In the rows, 128 means zero.
First come named turns, each shown by rows before and after it. For each pair of rows after them, which turns, in which order, take the first row to the second? The first pair is done for you.
turn Q957:
[132 112  92 151 101 125 124 155 126  93 138 157 150 115 144  73  82 144
  79 122 131 135 121  98  89 120 134 128 126 133 130 139 135  92 139]  ->  [137 123  95 145  93 137 124 140 133  91 119 178 133 120 161  73  90 117
  85 135 126 132 109 108  93 116 136 133 114 134 127 140 138  99 151]
[147 122 168 114 165 125 119  82 108 140 121 121 127  70 132 173 119 143
 131 124 111 127 168 159  93 121  92 101 115 159  98  97 126 141 113]  ->  [148 123 169 114 167 125 119  80 109 138 119 125 124  70 133 170 120 140
 131 124 113 126 167 160  93 120  94 101 114 161  97  97 127 140 116]
[126 125 119 112 108 133 123 115 136 128 118 141 104 117 128 116 132 124
 151 129 131 121 139 116 115 120 119 139 124 122 127 114 158 129 128]  ->  [125 125 118 109 106 134 127 115 135 130 116 136 107 119 126 123 137 122
 158 132 129 122 135 119 122 121 116 138 123 120 128 114 158 132 125]
[124 146 164 108 140 125 115 111 117 121 139  79  86  96 117 148 145 152
 125 151 165 129 190 132 133 131 118 129 143 154 115  99 156 154 122]  ->  [128 149 164 109 139 126 113 109 119 118 138  84  82  94 120 143 144 150
 122 151 165 127 189 131 127 129 120 130 139 157 113  98 157 154 127]
turn Q689:
[134 126 162 107 138 129 158 145 101 105 148  55 101  87 117  83 149 120
 158 138 181  94 161 137 180 176  95 105 148 146 120 122 166 144 106]  ->  [142 129 165 117 142 130 148 144 102  94 152  76  85  77 125  53 141 117
 132 129 184  89 169 126 153 170 112 108 144 155 114 124 170 138 118]
[127 147 120 109 121 140 137 118 142 138 103 150 137 161 137 146 138 103
 134 147 132 132  79 136 157 127 138 135 126 115 127 144 120 105 143]  ->  [133 152 126 112 123 142 130 112 143 134 102 163 120 152 145 129 137  97
 121 146 137 129  85 132 145 124 147 139 119 124 121 143 124 106 152]
[149 130 127 146 141 130 110 136 134 111 125 161 106 117 137  84 131 126
 101 131 122 126 136 115  95 106 156 125 105 129 118 136 120 120 153]  ->  [136 112 104 152 138 115 121 164 130 120 136 141 155 133 107 107 121 152
 116 116 113 137 124 110 108 112 145 112 120 110 131 149 100 100 128]
[141 157 163 129 117 164 153  99 132 101 118 150  90 136 165 123 141 109
 141 147 101 156 134 158 135 121 142 131 118 133 105 109 132 143 137]  ->  [146 147 148 150 125 152 144 121 130  92 136 172 104 130 156  87 116 128
 105 118 100 156 137 136  97 117 161 126 117 135 105 121 123 114 141]
turn Q679:
[117 125 106 124 113 142 129 145 133 125 114 153 127 158 132 109 118 120
 117 128 131 129 116 106 108 131 148 131 119 135 127 134 133 108 140]  ->  [113 117 132 121 129 133 123 143 121 124 138 110 114 139 123 116 122 150
 112 129 145 127 155 101 110 139 141 136 135 148 125 112 148 122 129]
[128 116 104 134 148 136 125 149 114 130 120 138 153 144 110 127 117 104
 116 123 134 118  84 137 109 124 112 115 152 131 138 162  86 108 132]  ->  [137 117 131 139 166 135 109 138 108 119 136 133 117 117 120  99 117 116
  89 120 150 109 122 127  86 123 122 123 153 155 128 142 105 119 142]
[127 120 145 127 152 126 125 120 121 128 135  75 102 106 124 155 147 148
 135 159 125 120 153 144 151 147 120 121 145 141 125 112 146 156 102]  ->  [128 131  98 128 123 137 139 129 142 135  91 136 134 143 134 158 140 104
 152 161  96 127  84 154 157 138 129 111 122 114 133 152 115 132 115]
[129  94 144 140  92 100 119 107 125 134 146  95 173 153 109 156 179 138
 147 134 108 211  92 116 146 179  92  85 146 113 156 102 102  83  99]  ->  [158 118 135 153  86 119 102  90 142 112 121 185 130 145 152  88 162  90
 100 129 107 198  74 104  92 162 133  94 109 129 140 119 107  71 147]
turn Q227:
[115 141 164  98 105 117  99 115 127 139 156  80 174 121 156 152 150 158
 122 152 152  82 168 149 140 148 107 129 101 123 161 117 144 117 132]  ->  [126 137 140 119 107 110  92 135 132 128 162 126 187 121 156 109 122 161
  87 123 147  80 158 123  95 141 133 124  90 123 159 139 129  81 144]
[148 129 148 120 136 136 114 123 137 118 126 115 129  99 136 122 134 128
 139 139 145 135 136 141 132 126 122 118 123 133 129 113 129 138 117]  ->  [148 123 140 130 140 130 110 135 136 115 136 118 141  96 129 112 122 140
 127 128 144 136 139 130 118 125 128 114 126 132 129 118 124 126 115]
[101 165 122 133 153 144 131 121 107 146 108  82  87 144 170 128 101  77
 122 146 117 151 169  81 128 142 105 138 158 151 171  90 176 169 149]  ->  [100 147 111 149 161 126 128 147 100 144 135  73 115 139 149 114  79 112
 102 119 117 156 179  60 109 143 109 130 170 149 174  98 167 146 135]
Pairs:
(two turns a pair)
[135 154 135 136 134 141 113  97 156 105 131 131 132 128 143 172 171 104
 164 167 147 129 105 101 148  96 126 142 103  86  94 121 170 147 129]  ->  [142 142 109 161 140 128 103 128 157  95 149 165 158 125 132 125 136 125
 123 130 143 131 101  68  99  92 151 135 101  84  95 144 153 106 134] => Q227 Q227
[125 135 131 156 115 128 127 134 113 123 149 139 131 116 112  91 116 125
 121 130 120 108 138 105 123 108 121 134 128 121 142 144 125 108 116]  ->  [126 141 124 151 103 138 133 128 120 126 130 152 132 127 121 100 122 105
 134 139 113 110 119 115 135 107 119 135 121 115 143 149 120 111 121] => Q689 Q227
[128 121 123 128 119 127 150 140 126 140 138 126 133 130 137 143  91 124
 148 118 129 145 129 146 165 112 109 128 115 120 121 155 158 106 110]  ->  [128 117 125 134 126 120 145 147 123 136 151 124 134 122 132 129  81 137
 132 107 133 145 140 136 152 110 115 127 118 124 119 153 159  99 109] => Q957 Q957
[137 125 123 136 128 123 137 125 146 119 135 142 120 132 132 116 123 119
 123 136 139 135 143 130 110 134 137 133 106 170 122 126 122  98 119]  ->  [133 120 114 137 125 118 140 135 145 122 138 140 134 137 125 120 119 126
 126 133 137 138 137 127 112 134 136 128 110 163 125 131 115  92 113] => Q689 Q957
[142 118 107 141 139 136 158 115 152 132  96 175 151 136 102 144  99 122
 105 135 156 163 104 196 157 100 109 134  81 121 160 135 166 153 161]  ->  [147 119 110 147 144 136 150 116 155 126 100 187 141 128 106 125  92 123
  87 129 161 161 109 188 139 100 120 137  78 129 155 135 169 150 169] => Q227 Q679
[116 172 114 109  99 113  89 126 144 142  88  96 126 151  82 136 204  55
 155 166 131 105 165 137 148 112 102 163  51 102 149 123 141 174 173]  ->  [128 155  77 146 106  94  74 166 145 127 113 146 160 147  69  72 157  80
  97 114 126 107 160  94  80 104 138 153  47 101 150 153 118 117 180] => Q227 Q227
[124 134 106 165  99 108 154 150 125 148 123 147 180 159 109 103 130 184
  97 106  90 149  98  84  53 175 173 152 194 120 170 201  81  52 182]  ->  [127 179 154 117  78 155 168  74 139 158  56 146  96 165 168 155 197  98
 159 188  95 139  82 148 120 174 148 175 168 130 159 168 117 130 208] => Q957 Q227
[131 143 142 125 128 123 124 130 145 186  84 130 127 166 136 171 113 105
 170 146 113 125 109 139 147 149 106 120 157  95 123 148 117 150 113]  ->  [124 121 143 139 146 101 118 154 132 182 123 100 149 153 109 159  94 152
 148 120 120 129 139 117 128 154 108 116 177  99 127 146 114 133  94] => Q957 Q957
[137 124  85 100 131 133 150 112 146 148  97  88 159 159 102 164 120 134
 181 152 122 129 116 151 177 134 122 121 105 119 129 116 129 120 114]  ->  [142 134 116  91 139 138 140  88 143 141  99  78 115 139 119 156 133 129
 173 166 136 120 144 157 173 135 122 133 104 139 120  94 153 142 124] => Q957 Q689
[123 165 164 114 136 133 128 112 115 126 161 149 107 120 171 144 154 113
 116 159 134 167 138 144 123 125  84 151  98  75 124 141 125 135 145]  ->  [116 144 152 129 146 111 125 143 103 127 193 126 141 120 142 141 135 155
 103 132 134 173 152 124 111 132  83 143 115  69 132 147 114 112 126] => Q679 Q227
[137 164 132 103 112 147 126  68 120 140 117 137  86 152 152 140 132  70
 152 162 133 109 124 158 165 111 115 121  93 137 123 116 152 144 130]  ->  [123 132 150 113 140 116 118  98  96 140 178  63 111 129 110 144 120 148
 137 134 151 113 180 135 157 123 102 115 131 144 128  96 157 137  93] => Q689 Q679
[140 147 130 125 119 143 132 135 137 106 113 168  94 125 145  89 125 100
 113 135 141 124 117 128 112 128 134 149 112 145 121 130 133 134 150]  ->  [120 133 154 112 132 131 139 136 121 120 139  89 105 119 117 139 141 136
 145 146 150 131 147 138 153 142 103 150 141 144 127 106 142 156 115] => Q227 Q957
[133 150 179 120 131 145 128  95 145 112 115 102  68 103 152 128 162 115
 132 162 148 119 142 143 147 135 103 143 120 163 116  92 163 175 139]  ->  [115 118  91 141 110 118 152 163 149 127 116 120 194 158  96 149 123 140
 153 115 109 144  72 123 155 136 100 109 132 106 144 152  96 104 104] => Q227 Q679
[142 156 158 161  83 165  84 124 182 167 166 144  77 133 126 133  99 123
 115 185  75 122 106 100 155 109 149 160  92 118 108 100 172 119 169]  ->  [124 131 156 162  92 143  92 149 167 178 197  84 119 136  85 168  95 173
 132 172  77 131 125  95 177 122 127 150 122 107 122  95 164 114 132] => Q957 Q227
[155 147 166 138 129 139 101 116 121 102 123 153 100  94 130 119 129 110
  72 134 132 149 138 130 122 116 139 136 103 160 135  77 140 138 152]  ->  [145 142 178 129 132 136 106 113 115 111 131 113 103  92 117 147 141 123
  92 143 136 152 151 137 147 123 121 136 116 160 139  64 144 153 137] => Q227 Q957
[131 130 123 120 147 129 140 104 138 136  62 144 134 139 121 182 129 103
 134 181 119 119 120 151 162 139 113 142 146 125 135 152 132 133 122]  ->  [127 113 149 128 171 111 128 114 121 131 105  98 126 111 103 173 122 152
 110 165 140 117 173 133 146 149 111 145 168 143 133 129 147 135 105] => Q679 Q227
[124 129 119 132 130 144 143 121 126 132 115 128 137 140 130 137 132 111
 145 151 119 126 117 144 135 124 125 133 124 134 130 124 123 140 137]  ->  [126 127 136 132 141 138 136 118 120 128 132 110 121 125 129 129 134 127
 134 148 131 122 144 138 125 127 126 137 131 146 126 111 136 148 134] => Q689 Q679
[116 193 119 121 133 120 139 117 169 119 114 116  91 102 120 178 204  83
  93 155 158 131 143 132 116 163 146 143 154 135  95  72 155  94 115]  ->  [119 199 100 122 122 125 143 118 178 121  96 144 101 115 125 176 200  65
  97 157 148 133 116 135 118 160 150 140 145 124  97  88 143  87 123] => Q679 Q679
[126 131 153 117 133 127 122 117 113 117 142  86 113 125 128 147 138 141
 123 142 130 123 152 138 126 124 119 133 146 128 121 115 136 144 120]  ->  [124 119 126 130 129 114 125 143 114 118 150  96 153 137 110 141 118 157
 115 120 120 130 138 125 114 123 124 123 149 116 129 135 116 115 112] => Q227 Q689
[129 115 136 125 130 123 118 132 128 127 148 124 126 109 127 119 120 145
 113 122 130 130 143 117 124 141 134 126 136 141 127 124 135 128 127]  ->  [130 123 144 116 127 132 122 120 131 129 136 119 111 112 136 131 134 129
 126 137 130 127 139 131 138 141 128 130 133 142 125 117 141 144 132] => Q227 Q227
[109 127 206 131 123 122 108 128 136 121 167  91 115 119  94 122 130 170
  64 106 156 111 186 121 127 153 121 125 151 155 108  68 180 153 127]  ->  [132 157 183 133 102 150 105 107 160 111 117 185  87 132 137  83 127 101
  51 115 141 102 137 125 101 137 151 131 109 154  99  93 174 144 172] => Q227 Q957
[ 90 136 197 119 159 146 102 132 103 111 123 192  90 135 108  96 160 129
 127  87 169 144 108 154  70 103 153 151  89 145  83 141 148  90  88]  ->  [ 73 118 207 113 168 130 108 145  88 118 149 133 113 134  79 129 165 167
 146  85 174 150 132 154  94 115 131 145 115 141  91 128 149  93  56] => Q679 Q957
[123 117 132 103 150 129 115 110 147 119 160 116 117  91 138 109  99 148
  88 134  96 141 159  62  95 152 160 111 130 138 135 116 130 113 116]  ->  [107 121 143  78 142 137 133  96 145 137 144  76 123 106 133 168 128 138
 139 164  92 146 150  92 151 160 130 112 138 127 141 104 132 140  99] => Q227 Q679
[117 112 165 114 143 137 109 124 105 118 140 107  86 105 129 133 143 145
 136 119 134 115 166 144 130 130 152 127 132 136 139  94 136 151 117]  ->  [104 100 124 117 127 131 126 150 109 131 129 111 147 138 106 162 134 147
 165 109 112 128 122 147 152 131 141 111 135 103 155 124 105 128  99] => Q679 Q957
[108  97 162 111 107  80 138 135 128 133 122 114 141 106 131 181 131 140
 182 137 119 112 111 183 217 129  97 108 126 105 134 145 124 142 129]  ->  [124  83 134 151 119  62 118 173 127 113 153 165 162  93 123 103  81 169
 111  85 117 110 115 136 138 121 138 101 120 110 131 171 108  89 143] => Q227 Q957
[117 142 124  96 105 135 127 106 108 123  92 157  96 113 146 121 132  97
 148 131 134 132  99 145 101 112 143 127 133 139 111 108 148 149 110]  ->  [100 115 117 103 115 111 132 138  94 131 128 106 144 115 106 143 120 147
 157 109 135 143 118 133 113 122 126 115 162 129 123 108 137 136  74] => Q957 Q227
[ 92  91 147 103 128 108 138 129  91 133 137  84 138  92 110 141 143 192
 142 131 129 144 179 135 157 161 116 144 154 145 154 104 110 142  88]  ->  [ 96  93 155 105 135 108 130 125  91 127 141  88 123  82 117 127 141 194
 129 128 135 139 190 130 145 159 123 148 153 155 150  99 117 144  93] => Q957 Q689
[125 102 149 148 157 107 112  95 138 163 124 113 123 149 154 127 105 139
 123 134 163 148 132 141 130 153 148 166 126 145 123 127 167 127 116]  ->  [129 108 133 150 146 112 114  96 147 162 105 145 128 160 163 119 102 119
 124 133 152 148 107 142 126 146 156 166 112 138 122 142 158 118 126] => Q679 Q679
[137 107 136 145  99 139  91 197 119 192 164 114 164 149 106 136  97 165
 116  91 174 113 100 113  77 119 160 138 111 103 146 123 133  74  94]  ->  [144 142 139 119  72 177 103 154 139 200 101 153 128 168 149 159 131  88
 155 137 162 108  57 154 114 112 154 146  80  99 140 125 139 106 123] => Q227 Q957
[121 109 127 112 120 132 145 135 160 142 100 164 155 130 119 136 159 100
 156 144 101 113  89 155 147 130 121 116 126  94 138 137 136 144 108]  ->  [117  97 113 125 126 117 142 159 153 141 120 161 181 130 100 124 140 128
 141 122 100 117  94 137 129 131 127 110 135  90 139 146 127 122  98] => Q957 Q227
[137 143 109 139 136 139 130 140 135 137 118 182 101 121 114  97 123 125
 103 122  71 122 118 111  95 108 151 128 109 122 135 139 113 105 153]  ->  [132 135 150 133 157 131 123 133 119 135 153 123  75  93 105 104 133 160
  97 126  95 118 170 110  99 117 140 136 130 142 130 105 137 129 138] => Q679 Q957
[125 119 131  94 118 134 111 105 146 104 114 134  96 133 128 146 133 122
  91 164 140 139 121 129 144 145 111 115 129 131  87 120 140 146 153]  ->  [130 120 122 100 119 133 109 110 150 100 112 153 100 135 130 130 123 119
  79 153 137 139 114 120 129 141 121 113 124 131  88 128 135 133 160] => Q689 Q957
[ 97 149 124 127 141 106 160 113 155 134 124 147 137 155 142 137 140 110
 169 158 127 143 125 144 150 130 103 101 119 125 116 160 105 135 156]  ->  [ 91 136 143 127 156  93 157 119 144 134 153 104 139 139 126 143 140 143
 164 153 139 143 158 137 151 136  94 103 138 132 118 144 116 139 139] => Q689 Q227
[135 140 125 119 130 123 171 124 157 109 155 119 159 125 143 113 161 135
 141 121 133 111 140 152 104 121 112  94 132 150  86 104 157 164 159]  ->  [131 131 104 124 127 115 175 141 158 112 157 123 186 136 130 115 152 142
 143 109 125 117 127 146 103 120 112  87 134 139  93 118 143 147 151] => Q679 Q227
[125 121 130 143 146 134 113 115 139 100 167 140 116 111 127  73 121 148
  82  94 134 125 143 121  61 124 158 137 142 159 129 138 149 102 110]  ->  [116 111  98 146 134 126 126 138 142 110 161 144 163 134 109  91 112 152
  99  83 119 134 112 120  74 124 152 124 144 135 140 160 125  82  96] => Q957 Q689
[101 119 109 128 136 114 158 113 140 125 109  98  98 120 159 174 113  98
  78 114 150 119 139 149 151 144 143 156  90 109 122  84 104 148 100]  ->  [101 121  96 129 128 116 162 117 145 126  99 116 108 130 160 175 109  89
  80 112 142 121 121 151 151 141 147 153  83 101 126  96  95 140 103] => Q957 Q679
[153 135 132 112 102  90 164 127 122 129 137 163 117 151 185 110 131 137
 120 138 115 116 139 121 106  60 172 143 136 129 163 129 159 129 156]  ->  [139 128 149 100 106  86 171 124 113 139 148 111 122 151 170 149 150 154
 146 150 121 118 156 133 140  68 150 143 154 126 167 113 165 150 134] => Q227 Q957
[ 93 129 189 113 110 137 109 116 139 117 148 103  90 126 157 181 196 133
 126 128 142 123 137 133 164 149 101 139 147 127 161 111 142 150 150]  ->  [102 121 191 131 125 127  93 127 134 105 173 113  84 107 154 140 177 155
  86 105 152 117 159 106 123 148 120 141 148 141 154 111 145 132 155] => Q689 Q227
[108 112  84 116 121 103 141  96 118 170 155 102 150 128 131 152 113 134
 150 110 111 111 168 179 184 148 109 108 143 139 166 122 114 155  60]  ->  [134 135 111 123 130 118 117  69 125 147 150 153  79  98 173  84 109 106
  98 113 128  94 188 167 130 137 143 125 118 172 144 108 140 165 102] => Q689 Q689
[128 106 153 116 133  84 111 132 123 130 142  64 122 104 113 164 151 129
 160 107 162 112 171 144 162  94 104 125 128 103 112 125 164 179 149]  ->  [126 108 101 123 107  87 126 150 136 138 110 114 170 143 110 170 139  99
 177  99 133 121 105 148 168  87 109 112 112  72 122 166 130 149 153] => Q679 Q957
[135 140 169 119 148 110 111 116 115 121 154  93  76  91 139 116 135 144
  83 146 132 103 189 141 112 130 138 129 146 165 135  86 149 152 136]  ->  [129 158 147  96 116 133 135  99 131 139  99 112  87 129 152 166 162  89
 140 181 109 108 130 178 168 127 119 126 128 138 142 102 134 167 139] => Q679 Q689
[119  92 163 131 165 147 151 145 176 151 144  81  99 151 144 129 143 126
 139 148 140 122  96 135 156 172 139  78 111 107 127 106 141 122 101]  ->  [132  99 147 140 157 153 145 146 186 143 129 130  94 155 159 100 133 102
 121 139 133 118  74 129 132 163 157  79  94 106 121 123 135 106 123] => Q679 Q689
